The rows of D fall into 3 groups, and each row is roughly a mix of its group's hidden directions.
D:
[[-11  11  -7 -19 -11 -16  19 -11  22  16   0  11 -11  -1 -11   3 -23  -3
  -29   5]
 [ -5   0   3  -3 -29  17   5  -3   8  33   9  17  -3 -12   6  -9 -22   6
   14 -14]
 [ 11 -15  -9   5 -24  -3  -8  -2  15  -7  -6   6  27  -1  10  -3  17 -28
  -25  -3]
 [  4   4  -5  -3 -24  -6  16   4   5   8   1  -3  21  13  11  -7 -36 -28
    2  -1]
 [ -5   9   9   1   4   2  11  11 -26   5   5 -18  -9  13   3 -10 -33   9
   32  -3]
 [  2  -8   7  14  33  -9   5  -9 -13 -25 -12 -13 -11  14 -15   4  16   1
  -22   0]
 [ 21   1 -13   3  -8   0 -25   8   6 -16   3  -3  23  -5  27   4  16 -14
   -1  25]
 [ 17  12 -15  -3   1   1 -14   4  23  -5   5   9  24 -13  17  16  10 -15
    2  28]
 [ 11   0   0  17 -13   3   2   3 -16   3   3 -11  -3  14  28 -20 -39  -5
   -3  10]
 [ 17 -24  12  -2  -4   6 -14 -26 -25 -16   3   0 -15   6  13   6 -16   3
    5 -19]
 [ -2  -3   9   2  22  -7  -3  -8 -17  -4   5   3 -38   8  12   6 -23  27
    5   3]
 [  2   1  -9 -19   1   1 -29  18   2 -17  10   1  29 -14   9   4  14 -14
   21  -3]
 [ 21   4  -6 -12  18 -11 -13  -3   6 -20   6   4   9  -3  16  31   8  -4
   16  24]
 [  6 -10   0   6  20   1  -3 -19  28   1  -2  33  -2 -11  -1  26  13  -4
  -14  -6]
 [ 16 -10  -8   4 -23 -11  -7   0   1 -10   0   0  15  12  33  -4 -21 -24
  -13   9]
 [ -9  19   3 -12  18  -6  12  -2  -4  10   8   1 -28   2  -3   7 -33  22
   13  12]
 [  9 -17   5   4  -4  12 -30  -8 -19  -8  10   7 -13  -4  30 -10 -22   6
    3 -12]
 [  1 -28  12  -6 -19  10  -8 -22  -6   4   1  17  -9  -4  -1   3  -2   1
    4 -39]
 [  3  16  -4  -5  31   6  -8  -3  17   2   7  16  -7 -19  -3  25  13  16
   12  20]
 [  5  10   4  -2  36   1  -1   9   2   1  14   4   2 -20 -13  10  25  23
   19  10]
 [-13   2   1 -19  20   6 -18   1   3   4  15  12 -10 -30 -19  -6  14  23
   -8 -12]
 [  3  19 -12 -17   7 -13   0  -7  24   6   8  14 -11  -9   9  17 -17   4
  -15  30]
 [ -3  31 -14 -22 -13  -4  -1  16   1   5   8 -20   7  -7  -1  -8  -4   5
    3  34]
 [ 18  -2  -1 -20  20 -15  -8   0   0  -7  29  13  10 -15  16   7 -30   2
    5   3]
 [  3  22   0 -17  26 -14  21   0  -3  -1  11 -16  -2  -7 -26   0  -4  14
  -10  22]
 [-14   8   3  12  -2  19  -8   1 -19   5  -6 -18 -26  -2 -10 -29   2  22
  -17   3]
 [ -1 -13  10  14  36   2  -5  -8 -15 -25  -8  -7  -5   5 -18   0  18   1
  -14 -17]
 [ 17  12   0 -25  -5  -9  25 -16  13  18  17   6   4 -15 -14  17 -11   9
    4  14]
 [ -3 -11  -5  -2  15  -5 -24   9  13 -20  -6  16  13  -1   9  22  30 -12
   14  -8]
 [-16  12  -2   6 -17  10  18  -5   0  12 -13 -14  -5   9 -19 -23 -20 -11
  -28  -4]
 [  1  14  -4  20 -28  10  14   6  -1  21  -7 -13  -4  10  14 -20 -20  -1
   -5  21]
 [ -5 -12  -2   1  -4  -4  -9  -1 -12 -28 -15 -17  13  16  -7 -10   3 -29
  -23 -17]
 [ -1  -4   9  15  10  22  -2  12 -13  -2  -3  -9  18  -3 -14  -3  26   0
   34 -18]
 [ -2  -8  -2 -14  31  -3 -33   7   1 -18  16  17   2 -20   7   6   9   7
    3 -11]
 [ -1   8 -17 -19 -22  -3 -23  16   7 -12   1  -5  27  -2  17  -1  -2 -25
    7   8]
 [  9  14  -4  -6   8  -9   2  -1   3   2  10   5  -9   6  25  12 -42   0
   11  23]
 [ 14 -22   8 -21   5  -9  -4 -21   3 -12   9  19   6  -6  -2  28   3  -5
   13 -24]
 [  7 -14  -1   5  -8 -11  10 -17  20   4  -3  24   3   8  14  11 -27 -23
  -21 -10]
 [-31   4  -2   9   9  -5   9  27  10   7  -8   1  11   1 -21 -23  12  -8
  -14 -18]
 [-13  14  -5   5   5  21 -24   5  -4   3  -4  -7 -21 -15  -5 -13  24  25
   -8  16]
 [ 15  -4  -9 -16 -22 -25  -7  10   6  -9   4   1  15   8  29  15   4  -9
   15  18]
 [ 20  10   2 -23  16 -22  26 -10   3  -1  17  -3  10  -4 -11  17 -19   1
    2  15]
 [-12  18 -10 -21 -19  -9  21  -1  24  18   0   3   7  -6 -20  -3 -10 -11
  -21   6]
 [  5 -32  12   8 -14 -12  11 -14 -15 -10  -9  -3  -2  20  -2  -5  -1 -10
  -14 -30]
 [ 17  -3  -3  11  22   8 -28   3  -1 -17   4   5   4  -9  20  15  24   8
   15  17]
 [  5  17  -2 -21   1   4  10 -15  11  12   5   0  -9 -19 -25  17  21  21
    1  19]
 [  4   6  -4  -1 -34 -15  22  -4   9  20  -4   0 -11  15  16   2 -20   2
   -6  21]
 [  4  -9   5   6  30   1 -18 -12   0 -10   1  15 -25  -9   4  16  22  25
   -5   5]
 [ 10  -4  -4 -13   9 -25  -1  15  -6 -26   2 -16  24   5  -4   7  30  -8
    4   9]
 [ -2  -7   9  15 -16  -4  29 -18  -4  18 -11  -2 -23  16  -6  -8 -18   6
  -21  -5]
 [  0  10  -3   4  23 -24  19  21  -3  -9   6 -12  18  13   2 -11 -25 -15
   -7  10]
 [  9  22 -17 -17  -7 -11 -10   5  12  -2   9  -4   2  -7  19   5 -10   0
  -10  41]
 [ -5 -23   9  14   2  11  -3  -6  -2  -4 -10   5   4  -3 -19  -4  38  -1
   -8 -31]
 [ 13 -13   1  -3   2 -11   1 -11   5 -21 -13   4  12  15   2  36  21 -18
   17  -3]
 [  4 -18  16  24  17  14   2   0 -18  -4  -3   3   2  11   5   3  -5  -2
   32 -28]
 [ -3  -1  -6 -10  19  12 -34  13  -2 -23   6   1  23 -15   0   1  16 -12
   13 -12]
 [ -4 -11  -3  17   3  11 -37  14 -11 -12   1   5  -4   1  34 -16  -9  -2
    2  -5]
 [  3 -14   8   8 -10  -9  -4   1 -30 -10  -1 -15 -17  21  22 -16 -26   5
    0  -5]
 [-13  24 -11 -13 -13   2  10  17   5   4  -2 -22  22  -3 -23 -20   1 -16
  -12   9]
 [-10  33 -13 -10 -14  10   7  13  17  24   5  -4   5 -13  -5  -9 -12   2
    3  25]
 [  2  22  -5   4   0 -12  23  -2  10  16  -4  -5 -19   7   2   7  -8  16
   -8  39]
 [ 10  14  -7  11  12  -8   2   6  -4 -20 -15 -22   4  20   8  14  12  -8
    5  35]
 [ -9  -1  -7  -8 -27  -3   1   6  -4 -10 -11 -19  20  12  -8 -19  -6 -30
  -20 -11]
 [ 17 -20  14  12  24 -18  10 -12  -9  -7   2   8 -18   8   5  19  16  22
    5   1]
 [  0 -21  11  17  19  13 -11  -7  -4  -8  -6  10  -4  -6 -11   6  38   9
    3 -22]
 [-13  14  -2  15 -20  15   8  10  -3  26  -1 -10 -11  -2   0 -34 -15  11
  -14   8]
 [-12   6  -6 -11 -29   2   8  11   1   6  -6 -18  19  -4 -25 -22  22  -9
  -13  -5]
 [ -3  19 -16 -19 -21  -7  11   2  28  12   1   3  18  -9  -9   1  -4 -17
  -20  16]
 [ 10  -8   4   8  19   5 -20  -9   3  -1   6  24 -19  -7  26  22  -2  17
   19   5]
 [  0  24 -12 -14 -27 -11  14  12  15  19   4  -6   7   0   8  -1  -9   0
    4  32]
 [ -1  -2  -9  -3 -33   4 -17  -5   8   3  -6  10  -4   9  32   2 -28 -17
   -2   3]
 [  3   7 -12 -23 -12 -10 -11  23   4 -10   9  -9  35  -8   2  -1  16 -15
   15   6]
 [ -5   5 -12 -10 -22 -13   0   9  -1 -17 -12 -22  19  17  -2 -10  -2 -30
  -20   7]
 [-12  -1  -1 -10  17   3 -16   0   8 -11  -7   6  -4 -11 -21  16  44   8
    2  -6]
 [-15   4   0   3  -1  24 -25  -2  -8   6  -2  -2 -25 -17  -8 -16  20  26
   -9  -2]
 [  8   6  -6 -18 -15  -3  -7  15  12  15  19  12  16 -17  17   9   3   7
   33  10]
 [ -5  16  -4  -7   8  17 -21   1  -4   8  12  -2 -21 -26  -3 -14   6  31
   -8  17]
 [  5  -6  -3   6  20   9 -35  -6   2 -17   0  18 -12  -3  29  20  -3   2
   11   4]
 [  4   1  -4  -9   1 -22  24   6  24   2  -1  11  28   5  -7  23   5 -23
   10   0]
 [-27   7  -4  16 -14  21 -11  14   5  17 -13  -1 -11  -7  -9 -24  22  10
  -11  -5]
 [ -2 -12  13  17  18  18  -7   4 -17  -6  -4  -4   1  -3 -13  -2  30  11
   24 -22]
 [-16  27  -8   4  10  -8  22  23  11  12  -3 -13   8   0 -20 -15   5   1
  -13  21]
 [-22  -1  -2  -5  11 -14  13  23  19  10   5  15  21  -6 -17 -12   2 -13
   -7 -24]
 [-23 -14   0  25  -6  11 -16  16  -5  -7 -21  -1  -1  14   5 -18  17 -11
   -5 -22]
 [ 12 -17   9  -9  15 -12   0   9  -9  -9  15   2  20 -11  -9   7  32   9
   24 -16]]
Here is one row of each group, with its name. Which group are the others in?
[  0 -21   5   8  -8  -1 -19   1 -24 -16  -6 -15 -12   4   2 -18  30  13
 -17  -8]
(58)
[  4  24  -6   8 -16  11  13  -6   3  12 -14 -19 -11   5  -7   5  15  10
   0  38]
(18)
[  9 -25   7  -4 -22   2 -11  -6   0   8  10  23   1  -4  25   6  -9   1
  23 -24]
(12)

[  9  14  -8 -10  -9  15 -20  -3  11  16  16  12  -8 -26  16   3  -1  20
   6  24]
(18)
[ 10  20  -6   1  -5 -15  30  10  10  13   6  -9  16   8   5  -3 -25  -9
  -1  28]
(18)
[ 15 -17  11 -15 -15   0  13 -34  -1  -1  -4   6  -5   3 -15  29   9   0
  11 -16]
(18)
[ -7 -21   5   4  -2  -7   9 -21  15   4  -9  22 -12   1 -13   4   6  -4
 -34 -25]
(58)
[  2   5  -9   1 -28  -5  -3  -7  10   8  -8   7 -15  14  31   7 -28  -7
  -6  21]
(12)
[  3 -22   2  -5 -35 -17  10  -2  -9  -7  -7  -9  14  19   4  -9  -4 -22
 -10 -19]
(12)
[ -4 -11  -8  -5 -23  -1 -18   0  -5 -21 -11  -8  14  14  11  -8 -10 -34
 -14 -15]
(12)
[ 15 -21   6   4  -8  12 -27 -22 -16 -19  -7   2 -14   7  21  16   6   1
  12  -8]
(18)
[ 12  12  -3   0  26  -2 -15   0  -3  -8  10   5 -15  -3  24  17 -13  16
  18  28]
(58)
